[[  3  -5   9   2 -21  -3  29]
 [ -3   1  -4   1  50  -1  -2]
 [ -6   5 -24  -5 -29   2   9]
 [  0  -1   8   1  12  -2 -45]
 [  7  -3 -28   5   5  -1 -20]
 [  5  -5  19   1  -9  -2 -14]
 [  2  -3  62   3   3   2   9]
 [  3  -2   3   1   6   7   6]
 [  5  -3 -12   0  39   2  19]
 [  0   2  42  -3 -21  -3   6]
 [  2  -1  -4  -2  38   2  30]
 [  6  -5 -15   4 -38   3 -11]]
->
[[ 29  -3 -21   2   9  -5   3]
 [ -2  -1  50   1  -4   1  -3]
 [  9   2 -29  -5 -24   5  -6]
 [-45  -2  12   1   8  -1   0]
 [-20  -1   5   5 -28  -3   7]
 [-14  -2  -9   1  19  -5   5]
 [  9   2   3   3  62  -3   2]
 [  6   7   6   1   3  -2   3]
 [ 19   2  39   0 -12  -3   5]
 [  6  -3 -21  -3  42   2   0]
 [ 30   2  38  -2  -4  -1   2]
 [-11   3 -38   4 -15  -5   6]]

[[  0   6   4  -3  -1  -4]
 [ 10 -14 -14  10  -2 -11]
 [ -2  22  20  20 -18 -10]
 [  8 -20  15 -13  -1 -13]
 [ 27 -50 -33  18  -1 -14]
 [-11 -26 -44 -11  -3 -43]
 [ 11  35  26  21 -39 -13]
 [ 23  18 -17 -15  -3   0]
 [-11  -2   5  13   0  -4]
 [-12  27  11   0  11  -2]
 [ -6 -36 -49  -9  -2 -56]]
->
[[ -4  -1  -3   4   6   0]
 [-11  -2  10 -14 -14  10]
 [-10 -18  20  20  22  -2]
 [-13  -1 -13  15 -20   8]
 [-14  -1  18 -33 -50  27]
 [-43  -3 -11 -44 -26 -11]
 [-13 -39  21  26  35  11]
 [  0  -3 -15 -17  18  23]
 [ -4   0  13   5  -2 -11]
 [ -2  11   0  11  27 -12]
 [-56  -2  -9 -49 -36  -6]]

[[ 10  -2   0 -18  16 -37 -20  -7   0 -70 -45]
 [ 10  -2  39  17  23 -20  30  -7  41 -24  19]
 [ 13  -2   0 -51  16 -23   5  -7   0 -17  -7]
 [ 10  -2   0 -33  16 -23  -2  -7   0 -21 -27]]
->
[[-45 -70   0  -7 -20 -37  16 -18   0  -2  10]
 [ 19 -24  41  -7  30 -20  23  17  39  -2  10]
 [ -7 -17   0  -7   5 -23  16 -51   0  -2  13]
 [-27 -21   0  -7  -2 -23  16 -33   0  -2  10]]

[[  5 -16  24 -71  13 -16  31 -54   3  25  34 -41  34]
 [ 13 -12  40   9  25 -10  -3  65  -1  25   7  -7  18]
 [  0 -50  18 -26  15  -5 -14 -13  -5  -5  36   8  22]
 [  6   9   8   2 -16  -7 -16   2  15   0 -32  -5  -8]
 [ 22   9  51 -36  20 -18 -10   2  23  13  20 -41  14]
 [-10 -27  10  -2  15  -5  -7   9   7  13  13   8  13]
 [  2 -12  -8  -9   2 -11 -14   9   3  -5  11  -1 -11]]
->
[[ 34 -41  34  25   3 -54  31 -16  13 -71  24 -16   5]
 [ 18  -7   7  25  -1  65  -3 -10  25   9  40 -12  13]
 [ 22   8  36  -5  -5 -13 -14  -5  15 -26  18 -50   0]
 [ -8  -5 -32   0  15   2 -16  -7 -16   2   8   9   6]
 [ 14 -41  20  13  23   2 -10 -18  20 -36  51   9  22]
 [ 13   8  13  13   7   9  -7  -5  15  -2  10 -27 -10]
 [-11  -1  11  -5   3   9 -14 -11   2  -9  -8 -12   2]]

[[ 27  28  17]
 [ 18 -41  51]
 [ 45 -28 -53]
 [ -5  18  15]
 [-32  60  -2]
 [ 59 -17  -8]
 [-13 -57  60]]
->
[[ 17  28  27]
 [ 51 -41  18]
 [-53 -28  45]
 [ 15  18  -5]
 [ -2  60 -32]
 [ -8 -17  59]
 [ 60 -57 -13]]

[[ 18  -8  26 -14   9 -67  -7  15 -10 -14  20  -9]
 [  2  -2  26   0   5 -67   1   1  -1  -1   5  -2]]
->
[[ -9  20 -14 -10  15  -7 -67   9 -14  26  -8  18]
 [ -2   5  -1  -1   1   1 -67   5   0  26  -2   2]]

[[-41 -40 -15  20  -8 -48  24 -40   5   0 -48 -48  -4   7  25]
 [  5   1 -28 -11 -32  13  22 -12 -30 -18  -7  -5 -31 -40 -12]
 [ 19  24 -10 -32 -26  34 -10  16 -31 -23  20  25 -22 -38 -31]
 [-14 -50 -13  30  17 -53  17 -37  31  18 -15 -45  -1  28  38]
 [-63 -18  28  -3  -3 -50 -27  -1   5 -14 -52 -18  39  30  -2]]
->
[[ 25   7  -4 -48 -48   0   5 -40  24 -48  -8  20 -15 -40 -41]
 [-12 -40 -31  -5  -7 -18 -30 -12  22  13 -32 -11 -28   1   5]
 [-31 -38 -22  25  20 -23 -31  16 -10  34 -26 -32 -10  24  19]
 [ 38  28  -1 -45 -15  18  31 -37  17 -53  17  30 -13 -50 -14]
 [ -2  30  39 -18 -52 -14   5  -1 -27 -50  -3  -3  28 -18 -63]]

[[-41 -19  77]
 [-64  17  15]
 [  3 -49  37]]
->
[[ 77 -19 -41]
 [ 15  17 -64]
 [ 37 -49   3]]

[[ 33 -15 -25  -5 -31  39 -25  -7 -19 -31  22  17 -21 -22  28]
 [-29  30  35  -1  28  46 -41  -1  39 -44 -28 -30  31  33 -32]
 [-13  19  17   6  12 -66  53  -6  24  47 -15 -15  18  12 -17]
 [ 28 -34 -24  10 -28  -7   1   4 -23  -3  38  27 -30 -27  24]]
->
[[ 28 -22 -21  17  22 -31 -19  -7 -25  39 -31  -5 -25 -15  33]
 [-32  33  31 -30 -28 -44  39  -1 -41  46  28  -1  35  30 -29]
 [-17  12  18 -15 -15  47  24  -6  53 -66  12   6  17  19 -13]
 [ 24 -27 -30  27  38  -3 -23   4   1  -7 -28  10 -24 -34  28]]
---
[[-40   7   4 -14   4 -12  29 -45 -25  11]
 [-19 -15   2 -22  57   8 -48 -74   6   9]
 [  2  37  29 -13 -41 -43  42  23 -13 -20]
 [ 13   9  37 -11 -30 -13 -42   4   9  42]
 [ -6 -35 -10  51  -3  -1  11 -41  53 -21]]
->
[[-25  11 -40   7   4 -14   4 -12  29 -45]
 [  6   9 -19 -15   2 -22  57   8 -48 -74]
 [-13 -20   2  37  29 -13 -41 -43  42  23]
 [  9  42  13   9  37 -11 -30 -13 -42   4]
 [ 53 -21  -6 -35 -10  51  -3  -1  11 -41]]

[[-25 -34   9]
 [ 16  25  -6]
 [-22  30   4]
 [ -5 -28  -5]
 [  2   8   2]
 [ 16  39  -1]
 [-17  79   3]
 [ 13  65   7]
 [ 18 -27  -4]]
->
[[-34   9 -25]
 [ 25  -6  16]
 [ 30   4 -22]
 [-28  -5  -5]
 [  8   2   2]
 [ 39  -1  16]
 [ 79   3 -17]
 [ 65   7  13]
 [-27  -4  18]]

[[ 24  -3  16]
 [-61  35 -38]
 [ 26 -12  24]
 [-10   3  -1]
 [  3  -3   2]
 [ -9 -16  -1]
 [ 19 -18  27]]
->
[[ -3  16  24]
 [ 35 -38 -61]
 [-12  24  26]
 [  3  -1 -10]
 [ -3   2   3]
 [-16  -1  -9]
 [-18  27  19]]

[[  5  -4 -15 -18   4  -5  40   7]
 [  5 -20  19 -48  25 -19  45  10]
 [ 14 -17  -8  -6  15 -14  25   6]
 [-24  -9  30   0  17  -8 -19 -25]
 [ 13   2 -17  -8  -7   4  23  14]
 [-70   4  56   2  22 -13 -43 -66]]
->
[[ 40   7   5  -4 -15 -18   4  -5]
 [ 45  10   5 -20  19 -48  25 -19]
 [ 25   6  14 -17  -8  -6  15 -14]
 [-19 -25 -24  -9  30   0  17  -8]
 [ 23  14  13   2 -17  -8  -7   4]
 [-43 -66 -70   4  56   2  22 -13]]

[[ 25  19  -1   0  -2]
 [ 13  46 -18   4   3]
 [  1  33   9 -28 -13]
 [  7 -26  -5   8 -12]
 [ 24 -60  -2  20 -16]
 [-16 -15  -7  -3 -10]
 [  3 -23  -1   8 -10]
 [-47  32  -7   0  43]
 [-24 -11   8  -1   7]
 [-20  -6   9   4  13]
 [-22   0 -11  -4   5]
 [-31 -13 -33 -18  -6]]
->
[[  0  -2  25  19  -1]
 [  4   3  13  46 -18]
 [-28 -13   1  33   9]
 [  8 -12   7 -26  -5]
 [ 20 -16  24 -60  -2]
 [ -3 -10 -16 -15  -7]
 [  8 -10   3 -23  -1]
 [  0  43 -47  32  -7]
 [ -1   7 -24 -11   8]
 [  4  13 -20  -6   9]
 [ -4   5 -22   0 -11]
 [-18  -6 -31 -13 -33]]

[[ 18  -4  16   4  40  11  14  42 -16   4 -25   5 -45   6]
 [  4 -33 -19 -64  24  -5  14  27 -34   4 -23   5 -49 -24]
 [  9 -21 -30 -53  43 -14  10  11 -28   4 -32   3 -49 -20]
 [  5 -21  23 -25 -25   2  19  50 -31   0   3   8 -29  -3]]
->
[[-45   6  18  -4  16   4  40  11  14  42 -16   4 -25   5]
 [-49 -24   4 -33 -19 -64  24  -5  14  27 -34   4 -23   5]
 [-49 -20   9 -21 -30 -53  43 -14  10  11 -28   4 -32   3]
 [-29  -3   5 -21  23 -25 -25   2  19  50 -31   0   3   8]]
